Q:
[[ -94.2  -67.1  -78.8  -99.2   58.8  -55.0  -47.1  -87.6   13.7   65.9
   -88.6 -269.3]
 [  28.7  -71.9  -57.7  235.1   51.5    4.1   29.0  -61.4   42.2   34.5
   -54.2  -50.5]
 [ 133.1  120.0  145.2  273.2  -34.0  114.3  103.6  113.8   57.9  -14.4
   106.3  237.4]
 [  98.6  276.2  238.3  -94.9  -13.4   68.3   84.1  225.7   43.6    6.2
   220.5  234.0]
 [ 143.4  208.9  213.4  -67.4  -29.7  112.9  139.5  204.4   50.2  -33.1
   209.9  204.5]]
A: -33.1

Q:
[[-1.8  1.5 -0.3  0.6  2.6 -0.1  0.7  0.5  0.5  1.4  1.6]
 [ 1.6  0.8  1.3  0.9  0.8  1.4  1.2  1.4  1.3  1.3  0.9]
 [ 1.5  0.9  1.1  1.0  0.9  1.0  0.9  1.0  1.2  1.2  0.7]
 [ 1.5  1.2  1.3  1.3  0.9  0.9  1.0  0.9  1.2  1.0  0.7]
 [ 1.0  1.2  1.4  1.1  1.3  1.0  1.3  1.4  1.4  1.6  0.8]
 [ 1.6  1.1  1.3  1.2  0.9  0.9  0.9  0.9  1.3  1.2  0.5]
 [ 0.3  1.1  0.7  0.9  1.6  0.7  1.0  1.0  1.1  1.4  1.0]]
A: 1.1

Q:
[[-0.001  0.071  0.073 -0.002 -0.002  0.152 -0.078  0.074 -0.105 -0.088
  -0.195 -0.123 -0.116 -0.058]
 [-0.027  0.007 -0.056 -0.003 -0.019  0.020 -0.053  0.008 -0.061 -0.035
  -0.117 -0.069 -0.025 -0.067]
 [-0.022 -0.161  0.061 -0.119 -0.017 -0.236  0.046 -0.152  0.045 -0.017
   0.276  0.072 -0.091  0.098]
 [-0.019 -0.159  0.049 -0.115 -0.017 -0.247  0.058 -0.157  0.058  0.006
   0.269  0.069 -0.084  0.107]
 [-0.001 -0.001 -0.045 -0.013 -0.037  0.043 -0.065  0.015 -0.056 -0.028
  -0.118 -0.062 -0.013 -0.054]
 [-0.029 -0.147  0.045 -0.112 -0.025 -0.224  0.040 -0.158  0.060 -0.022
   0.283  0.063 -0.098  0.103]
 [-0.021 -0.147  0.064 -0.102 -0.012 -0.246  0.054 -0.157  0.055 -0.001
   0.277  0.068 -0.074  0.110]
 [-0.038  0.071 -0.142  0.025 -0.068  0.113 -0.088  0.049 -0.023  0.029
  -0.248 -0.120  0.085 -0.114]
 [-0.035 -0.020 -0.092 -0.020 -0.055 -0.039 -0.043 -0.031  0.006  0.009
  -0.068 -0.036  0.032 -0.070]]
A: -0.036

Q:
[[-0.06  0.03  0.11  0.01 -0.17  0.04  0.05  0.05  0.00  0.03]
 [ 0.02  0.02  0.00 -0.03  0.04 -0.02  0.03  0.02  0.01  0.01]
 [-0.11  0.03 -0.06  0.00  0.08 -0.06  0.25 -0.13 -0.10  0.04]
 [-0.07 -0.07  0.02  0.04  0.04  0.16  0.02 -0.12 -0.05 -0.05]
 [ 0.05 -0.16 -0.03 -0.02 -0.03 -0.08  0.04 -0.01 -0.02  0.07]
 [ 0.06 -0.25 -0.02 -0.02 -0.02 -0.14  0.05 -0.01 -0.02  0.08]]
A: -0.01

Q:
[[ 128.569   -8.632    0.965 -106.734  103.716  131.963]
 [  87.871   55.458   33.680    9.375   74.209  179.876]
 [ -39.261   31.122  121.437  -12.497  -41.211 -126.090]
 [ 126.549   52.471  109.358  119.590  122.575   54.389]
 [  60.884   53.178  102.237  111.449    7.183  -41.556]
 [  79.646  126.002   -7.552   45.049  -13.873   64.576]
 [  -7.346  233.572   23.414  123.201  -69.255    7.437]
 [  93.030   99.564   70.370   78.183  132.252   64.712]
 [  48.299   34.940  114.271   55.545  -85.123   55.945]
 [ -67.725   62.078   57.498   15.062  -40.854 -187.287]
 [ -13.680   87.876   -5.714  133.643  114.184  131.934]
 [ -47.117   96.638   13.119  -80.805   89.161  128.649]]
A: -80.805
---
98	72	9	74 -> 98, 9

719	280	255	85	137	900	242 -> 900, 85

-413	-340	-125	-925	914 -> 914, -925

778	182	717	405	630	459	96 -> 778, 96

50	94	253	101	104	183	216 -> 253, 50

-187	88	-126	650	-308	82
102	-243	-45	646	625	-499
355	594	-657	-309	572	-398
-> 650, -657
---
-2.9	-0.3	-27.2	-58.5	16.4	49.2 Answer: 49.2
9.6	-57.5	-2.3	4.4	40.5	-15.7	-40.3 Answer: -40.3
-66.7	0.0	26.9	39.4	11.0	8.5 Answer: 8.5
10.4	50.3	33.3	-0.1	-7.9	-43.4	70.5 Answer: 70.5
-9.1	-41.7	-34.0	37.9	64.8	70.5 Answer: 70.5
19.8	-22.0	39.8	0.5	-36.1	-74.1	-13.6 Answer: -13.6
-26.5	-2.6	-8.6	-6.7	13.9	-57.1	-45.0 Answer: -45.0
-61.7	-26.7	13.5	3.2	16.9	8.7 Answer: 8.7
65.7	58.9	-38.9	42.5	-31.3 Answer: -31.3
73.2	9.7	47.3	-8.2	7.9	-45.6 Answer: -45.6
---
array([10.3, 63.4,  1.8, 13.8])
13.8
array([-74.6,  49.6,  63.8, -68.6])
-68.6
array([ -8.3, -16.0,  68.9, -43.8])
-43.8
array([ 36.8,  10.9, -75.4,  21.4])
21.4
array([-47.5,  56.5,   3.1,  25.0])
25.0
array([ -9.0, -31.0,  69.5,  59.8])
59.8
array([ -5.9,  71.2, -12.9,  36.2])
36.2
---
[-47.9 -27.5  55.7   5.6   6.6] Out: 55.7, 6.6

[-69.1 -36.7   5.4 -17.6 -32.6] Out: 5.4, -17.6

[  6.8   2.1  20.8 -57.4 -18.8] Out: 20.8, 6.8

[-16.6  -8.9 -58.5  11.7  20.0  76.2] Out: 76.2, 20.0

[-47.3  18.2 -63.2  42.1] Out: 42.1, 18.2

[[ -0.1  34.5  13.5 -17.1  38.8  29.0  24.5]
 [-46.2  46.3  13.3 -45.8  47.1  43.7   6.5]
 [  7.1 -30.9 -51.3  -5.1 -10.5 -44.7 -59.7]] Out: 47.1, 46.3
